a =
[[23 42 32 38 39 42 41 41 42 45]
 [48 24 36 41 46 46 38 42 24 43]
 [36 46 45 39 46 46 30 35 46 38]
 [30 29 36 41 44 40 45 29 29 44]
 [40 40 41 41 43 42 42 44 40 43]
 [35 40 30 40 44 45 28 48 40 41]
 [44 45 43 42 41 42 42 40 45 41]
 [50 49 39 44 38 43 27 45 49 38]
 [52 56 47 45 38 43 40 31 56 37]
 [60 32 43 46 42 47 40 48 32 40]
 [41 40 41 42 42 42 42 43 40 43]
 [19 47 42 46 39 43  5 43 47 44]
 [51 63 33 40 38 49 51 35 63 45]
 [63 76 38 45 36 41 59 51 76 43]
 [32 27 51 40 46 42 44 38 27 43]]
Rows and columns are numbered from 1.
The entry at row 3, column 1: 36
The entry directly above the smallest entry is 42
The bottom-right entry?
Answer: 43
The bottom entry of the column that holds the smallest entry?
Answer: 44
The entry in the top-right corner -> 45
The entry in row 2 and column 1?
Answer: 48
The entry in the top-left corner -> 23
The top entry of the column that holds the smallest entry: 41
The entry in row 1 and column 2: 42
The entry directly below 5?
Answer: 51
The entry in row 3 and column 3: 45
The entry at row 1, column 3?
Answer: 32
The entry in the bottom-left corner: 32
The smallest entry?
Answer: 5
The entry at row 2, column 3?
Answer: 36
The entry in row 3 and column 2?
Answer: 46

[[  3 -26  17 -22 -15  14 -40]
 [ -4  -2   0  20  -9  28 -40]
 [ -9  14 -18  15 -23 -45 -15]
 [-13  17   9 -11  20  13  32]
 [-38   8 -13  -4   2  20  27]
 [  0 -18  25 -24 -15   7 -41]
 [ -2  14  13  -9  28   9  29]]
The bottom entry of the column that holds the smallest entry is 9
Read off the entry just right of the centre entry.
Answer: 20
The entry directly below 15 -> -11
Read off the 1st entry, reading row by row.
Answer: 3
The last entry, reading row by row -> 29
The first entry of the smallest entry's row: -9
Read off the bottom-left entry.
Answer: -2
The maximum -> 32
The entry directly below the centre entry -> -4
Read off the entry directly above the smallest entry.
Answer: 28
The entry directly below the largest entry is 27
Read off the smallest entry in the last column.
Answer: -41
Read off the entry directly below -22.
Answer: 20
Read off the entry just left of the smallest entry.
Answer: -23
Read off the entry just left of the centre entry.
Answer: 9
Read off the fifth entry from the end, reading row by row.
Answer: 13
The entry directly above the largest entry is -15
Read off the fourth-last entry, reading row by row.
Answer: -9
Read off the smallest entry in the first row.
Answer: -40
Read off the 3rd-last entry, reading row by row.
Answer: 28

Questions about the array below. Rows and columns are numbered from 1.
1) What is the entry in row 1 and column 1?
2) What is the entry directly below 142?
3) What is the entry at row 1, column 2?
4) What is the entry at row 3, column 1?
5) What is the entry in the bottom-left corner?
[[243 129 194 148 125 205 179 208 193 189 146 163]
 [227 142 165 153 140 157 146 156 185 188 108 174]
 [223 182 200 200 146 148 154 135 177 155 115 171]
 [160 179 214 168 198 158 189 209 206 233 130 129]
 [243 167 192 183 143 139 143 135 191 182  83 173]
 [ 63 174 120 135 231 114 151 157 162 213 157 147]
 [165 156 147 156 161 158 153 153 159 162 160 172]]
1) 243
2) 182
3) 129
4) 223
5) 165

Read these off the matrix that follows.
1) Read off the entry in the bottom-right corner.
2) Read off the entry in the top-right corner.
3) Read off the largest entry in the first row.
4) Read off the 3rd entry on the diagonal from the top-right corner.
5) Read off the largest entry in the first column.
[[-48  47   6 -50  26]
 [ 34 -25 -50 -47  47]
 [ 33 -38 -25 -16  18]
 [ 18 -16 -47  33 -25]
 [-50  34  26  47 -48]
 [ 47 -47 -48  34 -50]]
1) -50
2) 26
3) 47
4) -25
5) 47

A = [  8 -65   5  45]
Which number is the entry just left of 45?
Answer: 5
The entry just left of -65: 8

[[520 272 471 473 450 771 432 452 716 485 366]
 [520 839 619 620 450 771 531 452 521 736 366]
 [520 510 707 644 443 771 631 480 471 686 366]
 [520 402  80 194 568 771 531 452 450 184 485]
 [520 503 684 644 450 771 531 452 471 202 431]
 [520 472 716 629 450 771 531 452 598 264 366]
 [520 467 619 620 450 740 531 480 336 736 624]
 [520 574 619 620 450 345 631 452 471 411 207]
 [799 472  39 170 568 771 434 460 471 683 766]
 [390 310 619 620 450 359 531 452 496 725 270]
 [799 839 619 620 450 515 314 452 716 411 366]
 [675 472 445 474 450 771 531 452 416 187 566]
 [520 472 716 629 446 680 303 452 471 411 766]]
Indices start at 1.
Which number is the entry in row 2 and column 2?
A: 839
Which number is the entry at row 2, column 1?
A: 520
Which number is the top-left entry?
A: 520
The bottom-right entry -> 766
The entry at row 1, column 3: 471
The entry at row 3, column 3: 707
The entry in the bottom-left corner is 520
The entry just left of the smallest entry: 472
Which number is the entry directly above the smallest entry?
A: 619
Which number is the entry just right of 521?
A: 736
Which number is the bottom entry of the column that holds the smallest entry?
A: 716
The entry directly below 467 -> 574
The entry in row 1 and column 2: 272
Which number is the centre entry?
A: 740
The entry in row 3 and column 1: 520
The entry at row 3, column 2 is 510
The entry in the top-right corner: 366
Which number is the entry directly above the centre entry?
A: 771
The entry just right of the centre entry -> 531
The entry directly below 390: 799
Which number is the entry directly above 431?
A: 485
